In the rows, zero is written as 128.
Which row each row swaps with, under one turn or mirror:
The rows were stretched afterwards, more along some directions than others.
j942: [148 103 163 106 125 114 107 110 114 103 145 129 100 111  88 118 121 133]
j12: [117 162 106 164 115 112 118 125 139 128 162 145 118 129 111 121 114 125]
j615: [ 94 149 121 137 119 163 102 151 137 135 120 117 154 143 106 175 133 140]
j634: [148 101 133 126 102 155  97 119 129 135 109 121 123  94  97 114 146 109]
j771: [146 103 134 139 100 165  93 121 131 125 122 128 114 110 117 109 131 112]
j358: [111 169 117 138 124 125 145 114 114 133 147 134 145 141 131 146 145 146]
j519: [155 117 136 142 120 111 107  81 115 112 149 151 108  82 150 112 120 118]
j604: [135 141 131 128 137 150 119 169 152 109 115 119 129 131 130 137 106 125]
j764: [ 92 127 132 100 122 156 124 140 120 145 116 119 138 133  86 138 131 144]
j95: [118 166  97 187 122 122 114 130 153 137 141 141 133 130 161 145 113 126]
j522: [115 128 142 104 124 105 108 110 120 109 147 135 109 159  98 151 104 135]
j612: [110 153 102 154 114 111 121 125 127 137 134 142 122 144 129 135 132 138]
j870: [140 122 116 127 119 137 116 148 140 129  95 139 167 130 111 147 143 101]
j997: [145 106 130 129 106 144 101 129 126 132 103 131 144 113 104 133 142 104]
j769: [140 139 119 125 129 152 123 163 169 112 108 123 125 127 131 122 114 118]
j470: [147 136 144 137 142 119 111 118 135 122 121 140 118  87 140 125 107 129]
j732: [133 152 128 134 117 109 129 100 110 117 151 133  95 109 113 104 119 136]
j47: [107 151 106 134 119 101 128 119 119 148 128 134 118 142 106 139 137 136]
j205: [123 172 122 135 130 129 148 121 122 140 123 124 133 119 136 133 134 141]
j471: [101 118 135  98 116 143 120 135 107 135 125 131 142 146  77 137 122 139]
j455: [147 112 129 148 106 175  78 138 150 130 119 131 119 112 116 126 126 111]
j933: [150 104 130 138  98 154  95 119 131 134 111 130 119 102 113 116 139 107]
j884: [128 147 133 139 147 119  97 132 141 136 126 142 134 112 124 162 116 104]
j589: [120 151 122 134 139 102 108 109 121 151 132 135 122 115 119 161 131 110]
j920: [ 87 142 127 117 120 159 118 144 122 142 115 117 150 142 105 164 129 145]
j341: [120 140 140 122 132 104 103 116 105 131 130 143  96 127  86 144 126 142]
j547: [136 133 142 116 138 148 133 165 141 104 109 119 140 130 127 135 119 134]
j330: [143 137 141 140 143 124 106 119 142 125 117 140 116  87 150 132 107 127]
j796: [136 108 162 106 124 108  93  99 122 107 148 132  99 134  99 135 101 133]
j387: [152 130 116 143 125 147 106 154 183 117 104 135 120 125 145 130 113 107]
j273: [139 150 132 136 122 114 121 104 113 111 153 133  97 103 116 108 116 134]
j518: [125 141 118 169 138 131  86 137 157 135 107 140 136 131 173 176 116 124]
j357: [132 136 119 162 131 128 108 153 149 117 106 158 126 120 147 131 107 136]
j720: [158 115 129 137 123 115 124  99 120 118 130 157 142 100 154 122 140 109]
j275: [124 135 125 138 136 122  97 132 140 146  94 143 125 122 134 161 132 123]
j552: [102 151 105 156 113 117 115 129 132 133 128 145 119 147 127 139 123 147]
j190: [108 147 122 152 116 144  86 134 139 124 140 130 149 151 110 181 129 133]
j637: [144 105 162 113 126 107  93 108 120 116 148 131  93 117  87 125 102 132]
j366: [ 96 137 131 124 120 166 113 147 126 132 111 111 156 139 112 160 130 143]
j157: [119 140 127 147 142 118  96 130 141 149 104 142 135 128 150 173 126 129]
j390: [113 165 109 160 110 116 120 129 138 137 161 142 136 133 107 128 119 127]
j250: [127 147 134 139 140 127  89 133 141 138 134 140 144 111 126 168 121 100]

Swapped with j275: j552
Swapped with j358: j720
Swapped with j764: j771

